Each path is a new rotation, seen through one point. The rows after it are directions, each followed by how far the rotation turns it, in deg/step (0 if it stays put).
Each turn is a multiple of 5 degrees from 10 to 175, or 0.
Each row of a path follows its step; steps can be skipped.
Rotation 1:
step 1: [  9  11 -19   4 -18  -2   4 -16   7  13   1 -16 -22  11   1   1 -14  19
   6   0 -17 -10  -7 -18 -18 -24  -8  -1  -3  -8   3 -14  -6 -30  17  -7
  29  28   8   1  -4  34  -8   2 -16  23 -18  30   5  14]
step 2: [ 10   1 -13  -2   4  -1   0  14 -24   8  10 -14  -8   5  -6 -25 -24  15
   0  18  -3  12  -6 -34  18 -30  17  24  13  14 -15   3 -13   7  -1 -14
  25   4 -27  -9  -4   2  16 -24 -22  -7  -6 -15  21  -4]
step 3: [ -3  33 -29  -1 -23  18 -17  18   7   3   0  -8 -17   5   6 -10   7  -5
 -25   2 -16 -24   3   8   4 -25 -27   2   9  -1  17   5 -16 -18  -2 -19
  11 -20 -20   3  14 -24  17  13  -4 -10  -7  -2  24   3]
step 4: [-17  11  -9   6  -6 -12 -20   9 -20  -4   3   2  -9  16  -5   9 -29  12
  14   5 -51  10 -18 -13  -1   9 -19 -10  33  23  -1  -1 -14   9 -23   3
 -18  -3  -2  -4  12   2 -17   6   9  13   2  -1  31   2]
step 5: [  1   7 -11  -4 -33 -19 -35  20  -9 -16  -4 -15  11   6  -6  30 -31   6
   2 -12  -2   0  27 -17  -8 -19   8   7   4  -5  24  15   2  15   1 -13
   1   8  -5  16  -3  -7  -7  -2  -7  -7  10  12 -11  37]
step 6: [  9  -5  -7  -3   0   5 -30   7  -4  -2 -10  -9   7   8  -9   9   1 -21
 -22 -25  -7  21  11 -15   1  15  25 -18   1  24  -8  39  -5 -22  -9 -16
   6   5  14  10   2   0  -1  -8 -11  -5  29 -13  40 -12]
step 7: [-12   7 -18   6   2  -5  -1   8  28 -11 -25   6  -4   6  -8  -5  17 -11
  31  -6  -8   4   7 -15 -25 -21 -14 -11   0 -12  28  45  -8   2 -12   3
  27   2   5 -12  -5  14  -2  12  14  19  23  -5  11  12]
step 8: [-32   0 -18 -10 -13  10 -20  24 -21 -15  13  -8  -1  -5 -11 -21 -18   6
  36   8   6   7 -14  11 -13  10  16 -22 -10  -6  -9  16  39   8   0 -10
  10  18   8  -6 -19  17   2  -4  -6   4   5  -8  22  -5]
step 9: [  9  -9  -8  -7 -21  22 -19  32  -8  14  -8   6   0 -11 -12   6   5   9
  -7   3  17  -8  13  -3 -13   1   3  -8  17   3  11  19  -6 -11  22   5
  24  18  19  -1  -4  15  29  29 -19  27 -37  -9   0   7]
step 10: [  7  -2  -8  -9  -7  -4  22  -8 -11  -6 -15 -24   5  10 -18  -3 -16   0
  17   0  -5  13 -18   8   7  -1 -20 -35  29  16 -18  10 -34   0  19  -4
  29  -1  14 -18 -25   1  15  -1 -18 -15  -5  -7  13 -14]
step 11: [  1  14  -6  -2  -3   3  16  25  10  -5   8  -2   9  -4  -5  -5 -12   1
  12 -16  11  -1  22  11 -15  -6 -25   1  33  -1  17  10  -2  16 -14 -34
  -1   1 -40  -2 -23  14  13   6  13 -23 -35 -18   8  -1]
step 12: [-19   0  -4  -9 -11  16  -6  27  16   4   3 -31  26  14   4 -14  -8  -2
  11 -10 -13   0  10  -3   4  28 -10 -13  21  28  -7 -24   3 -22  -2  -6
   1  -1  10  34  -6   1  -9  13   9  -7 -20  31  24  -3]
[  7  -1  -4   3   1   1   5  -8  -7   5  -5   2   3  -3  -4  17  -2   3
   3  -7  -5  -4   1  -2  -1  -4   2  -5   0   3  -2   0   5   0   2  -5
  -6   1   4   1  -5  -2   1   0 -11   2  -2  -1  -5   0]	80
[ 1 -9 -8  5 11  2  0  3  2  2  2  3  1 -5  4 -1  5 -1  2 -5 -4  8 -5  1
  3 -3  4  5 -6  1  5  6  5 -3  1 -5  6  2  2  3  0  6 -4 -2  1 -2  1 13
  0  2]	55
Rotation 2:
step 0: [  3  -6   1 -14  -9  12  24  -6  36  -4 -30 -19   0   9 -37  -9 -18   7
  -1  15  12  20  17   4  22  14  15  -7   6   3  -6 -18 -27   8  -5  12
 -34  29   2 -28  13  11 -13 -17  -2   1  -4  25  25 -11]
step 1: [  7  10 -14  16   4  20  16  -8   9  -9 -27  -8 -36  25  -5  33   6 -28
   8 -20  -7   2 -16 -18  17  -4   9  -7  16 -26   4  22  -8  23   5  19
 -13   8   1  36  39   8   8 -23  -7   8  -2   6  10 -13]
step 2: [-12  20   9  21  -4  14 -10  30   1 -14  -3 -24 -40  29   8  -2  28  -7
 -10  17  30  -7  10 -30   7  17  24 -11 -12  13  -3  27  23   9   1  15
  20   9   2 -29  -9  -7   7 -14  -8   5   1 -17   6 -16]
step 3: [  7  17   9  15 -25 -32   7  23  -4 -10 -24 -28  -1   1 -24   9  -2   6
 -17  28   7 -21  34 -25 -14  15 -21   8   1 -29   0  22  -4 -24 -16  -1
  -1   7   6  10   2  16 -19 -11 -18  -7 -19 -18 -15  23]
step 4: [  7  18  30  14  -8  17  13  15  17  10   4  -1  18  22   5  -6  -3  35
  17  22 -10  -1  -8 -18   3 -15  -6  -7  17   6  17  35  14 -35  -1 -12
  -4  -4  26   3  43   3 -16  20  -6  14 -13  25   6   8]
step 5: [ -2  26  -7  13   2   3  37  18 -19  -2  -5  -3  -6   9  27   0 -18   5
  16  27  -7  23 -11 -19  19  -8   5  -2  26  -3   3   2 -39 -11 -20 -20
  30  -7 -15   1  -8  -3 -10  12  42  13  -8 -19  15 -10]
step 6: [-15  10  11   6 -33  18 -16  17   1 -41 -20 -10 -18 -16  10 -22 -30   2
 -10 -10 -37   5   2  12 -13 -14 -22   1  -8   4   8   9 -10   4 -10 -15
   9  44  14  -9  -2   1 -12  -4  23   0  13  -9  23 -20]
step 7: [ 32   9  31  33  -6 -10  20 -12   8 -19 -22  24  10  14  -3   2  -5 -10
 -25 -13 -10 -42 -15  -7   9  -5  -9 -13  -8  23 -11  -9  -1   8 -11 -25
  -9   6 -12  10  -2  25 -22   2  -7   9  18  -7   7 -36]
step 8: [  8   9 -21   6 -15  24  -5 -14   9 -12 -14   4  25  -4   0  19  53  -5
  25  14  -1 -24  -1 -16  36  -5 -11  17  -5  25  15   7  -8  -4 -16 -11
  19  23  -1   3 -20  -3 -11  -3  -8  16  38   7   7   7]
step 10: [ -3 -22 -15  -1 -12  16 -24  16  25 -13 -19   3   5  -9   5 -25 -20 -27
  -8  16   4  -6   5  -2 -13  -3  16  -5  12  -8 -10  22  13 -42  -1 -31
  -8 -29 -25  -1  -7  21   8  25  -9  27  29  10   2   2]
step 11: [  1   7 -24 -14  14 -22   8  18   6  -7 -22  14  19  12   6 -20 -26   2
 -12  16  16  17 -22 -11   4 -18 -12   4   0  -2  25  10  18  37 -27 -15
 -15  15 -27  15 -14 -13  -1  21  -5  23  11  28 -21  15]
step 12: [ 16 -20  15 -21   6   0   7  25 -31 -31 -13  23  -7   5  -5 -20   3 -11
  34  -7  -6  36  16  -8   4  -8  26 -21 -12   3  21 -19   1  12  14 -19
   7  15  27  23  -5  -1 -12   3  -7  17  27   3 -15  11]
[ -3   6   2  -1   4  13  -6   0   4   6   1  -3   0  -1  -1  -4   5   6
  -5  -5   5   4   0   0  -5 -11  -6   0  -2   6   7   6   7   2  -2  -5
  -4   4  -2  -3  -1  -2   0  -5   3  -4  -3   5   3   2]	160
[ -1  -1   0  -1   1   2   3  -3   2  -7 -11  -3  -8   4   1   2  -4   2
  -1 -12  -3   7  -9  -8  -1   4   1  -2  -3   3  -4  -7   2  10   0  -4
  -2  -1   2  -4   0  -3  -4   2   1  -3   7  -3   0   6]	65
[  3   1   0   4 -12  -3  -6   2   5   7  -4  -2   4  -2   4   7   8  -5
  -3  -9   3  -2   2  -4   3   7   3  -1   6   0   5   6   5   0   4   7
   2  -2  -5  -6   0   3  -2   1   2  -3   1  -1  -7   4]	55
[ -2   1   0  -1   1   5   0 -11  -4   1   4   4   1   1  -3   7   1  -1
  10  -3  -1   5   4  -7   9   1   6  -4   2   2  12   1 -10   0   0  -6
  -1  -1   3   0   6  -8   0  -2   1   4  -3   3  -4   1]	95
[  1  -1  -7   4   1   3   8  -8   6   6   3   3  -1   2   0  -5   1  -1
   0  -5   5  -5  -5   0  -3   5 -11  -7  -1  -2  -3   5  -2   0  -4   2
  -4  -2   1   4   8   5  -5   9  -2   8   1   8  -2  -2]	110
[ -4  -3  -1   2   8  -1   5  -5   4   5   0  -1  -3   1   2  -3   5  -3
  -4   6   4   3   6  -8   5  -3   1  -2   1   7  -7  -4  -4  -7   3  -5
   1  -1  -9 -11  -6   3  -1   2   1   6   3  -6   1   1]	135
